(in the rows, 128 means zero)
D: 3 groups of rows, each row roughly a mix of its group's hidden directions; one row fits no group:
D (96 x 10):
[[121 154  98 134  98 170 142  79 128  81]
 [147 117 186 118 128  86  91 155  97 150]
 [ 70  84 155 141 115 162 118 157 140 152]
 [183 178 130 123 123  82 150 123  97 122]
 [193 174 104 145 136 135 131 112 121  90]
 [114 164 107 135 162 153 190 154 146 149]
 [ 83  94 148 111  99 106  70 107 122 120]
 [193 172 158 112 117 134 136 106 162 129]
 [200 143  95 139 124 174 128 131 139 144]
 [187 155 130 134 145 121 179 124 131 172]
 [152 177 107 128 143 100  99  87  96  94]
 [ 70  99 160  97 147 131  87 121 152 109]
 [153 133  66 158 152 179 145 116 135 121]
 [211 133 113 137 132 152 136 146 134 157]
 [177 172  99 147 162 153 165 123 141 112]
 [194 152 159 126 147 134 128 142 130 180]
 [137  85  75 141 115 164 144 113 174 112]
 [193 145 143  85  93 145 109 150 121 122]
 [ 69 102 174 114 135  83 122 140 108 136]
 [166 109 106 141 108 163 148 160 122 188]
 [116 132 106 164 173 111 191 111 128 103]
 [131 185 107 182 132 144 153 141  99 104]
 [184 176  91 132  99 160 146 130 135 116]
 [194 165 112 149 145 117 161 119  96 124]
 [175 101 135 128 189 129 152 150 139 164]
 [182 137 169 138 103  88 123 135  82 129]
 [148 158  87 162 155 140 170  98 136  91]
 [195 148 145 151 155 118 160  92 110 134]
 [115 131 173 109 165 125 173 101 176 142]
 [106 151 140 166 188 122 165 139 142 164]
 [ 59 144  92 129  97 155 120 123 131  96]
 [196 171  99 131 113 118 134 106 116  99]
 [110 124 140 145 217 136 144 142 133 128]
 [104 162  86 159 130 160 178 162 128 125]
 [ 51  89 152 117 145 126 131 152 132 142]
 [152 115 174  89  74 155 144 104 111 122]
 [108 115 114 127  85  80 109 125  66 130]
 [155 154  66 155 130 153 156 105 134  93]
 [ 92 158 142 118 183 154 137 137 180 139]
 [144 124 119  88 176 135 120  92 187 128]
 [ 77 130 181  92 104 131  99 157 118 136]
 [123 159 113 160  98 100 110 134  62 105]
 [ 80 125 111 147 115 146 119 108 143  58]
 [172 149 160 100 162 110 148 119 139 181]
 [152 169 173 118  71  91 136 121 129 124]
 [ 64 120 101 143 132 149 121 105 138  74]
 [195 169  92 123 102 144 126 110 133 106]
 [178 170 104 151 101 142 172 140 124 157]
 [199 168 138 135 153 120 143 129 124 166]
 [162 192 100 133 121 106 135  98 121  88]
 [ 52  98 130 105 147 133  90 123 127 122]
 [206 162 117 143 114 143 145 131 126 156]
 [133 121 126 187 195 149 121 107 139 123]
 [160 165  85 153 124  96 141 128  73 128]
 [109 111 181 104  96  81  97 133  98 122]
 [190 138 105 150 183 132 154 122 138 110]
 [106 132  85 102  92 105 119  94 127  72]
 [193 168 146  90 121  96 117 120 120 146]
 [ 98 142  86 135  66 157 106 126  99 141]
 [108 107  86 167 123 188 125 118 158 112]
 [113 142 138 188  64 140 144 137 117 148]
 [127 134 166 116  73  76 121 133  88 123]
 [ 79 131 149  89  71  92 124 134 122 140]
 [125 152  90 170 121  96 155 135  69 132]
 [ 73 137 125  83 107 142  79 131 143 100]
 [ 96 124  70 109 115 174 150 138 155 100]
 [ 73 103 101 146 124 133 111 101 133  70]
 [176 124 165  86 166 113 120  92 150 143]
 [120 124 181 134 100 106 146 168  99 175]
 [182 155 118 157 133 151 173 154 123 165]
 [111 168 135 169 105 162 105 115 115  74]
 [152 170  78 159 150 119 165 104 102 118]
 [ 54 109 142 108 141 102  94 123 115 106]
 [ 94 152 115 107 114 152  76 110 146  77]
 [ 47 100 137 131  91 119 125 137 116 120]
 [165 138 124  87 153 127 131  59 150 119]
 [ 56  85 140 118 109 154 121 154 141 133]
 [186 166 114 151 180 121 132 103 127 113]
 [191 110 119 105 170 106 150 130 149 160]
 [ 78  81 116 112 141 170  87 139 138 142]
 [205 146 136 116 176 125 126 124 141 140]
 [ 56  94 146 120  84 141 116 140 135 134]
 [155 162  76 147 139 166 168 122 144 102]
 [201 135  84 151 129 143 146 125 131 102]
 [130 137 189 102 147  72 152 125 133 153]
 [ 69  97 154 100 103  94  97 122 117 109]
 [ 71 129 141 128 138 136 158 183 137 167]
 [150 149  62 124 112 131 181 120 101 121]
 [146 169 112 128  59 133 128 125 100 164]
 [190  93 153  98 123 149 107 144 165 122]
 [ 55  80 144 113 141 125 103 141 130 124]
 [ 79 143 112 154 101  94 111 123  71 119]
 [ 83 124 136 137 153 156 165 168 146 175]
 [ 52 105 131 107 116 117  97 134 103 149]
 [128 176  87 168 147 172 146 131 111 101]
 [171 160  85 168 156 130 170 115 124 124]]
which group is each row in? (one row of each group first):
[ 96  94 150 148 106 163  94  97 166 100] -> P
[184 149 126 118 187 155 133 136 149 155] -> Q
[ 91 142  87 155  98 111 114 123  86  83] -> W

[202 134 148 116 124 161 127 133 167 149] -> W
[145 140  89 165  93 173 176 123 138 136] -> W
[182 143 128 141  82  91 124 109  90 104] -> Q
[172 111 187 107 146 139  98 104 161 124] -> P
[118 162 107 156  62 108 144 123  94 105] -> W
[109 133 109 134 130 174 174 168 151 172] -> Q
[148  91 128 112 154 150 125 159 128 199] -> W
[160 100 107 177  95 130 161 172 112 119] -> W
[158 142  93 156 122  95 151 149  70 152] -> W
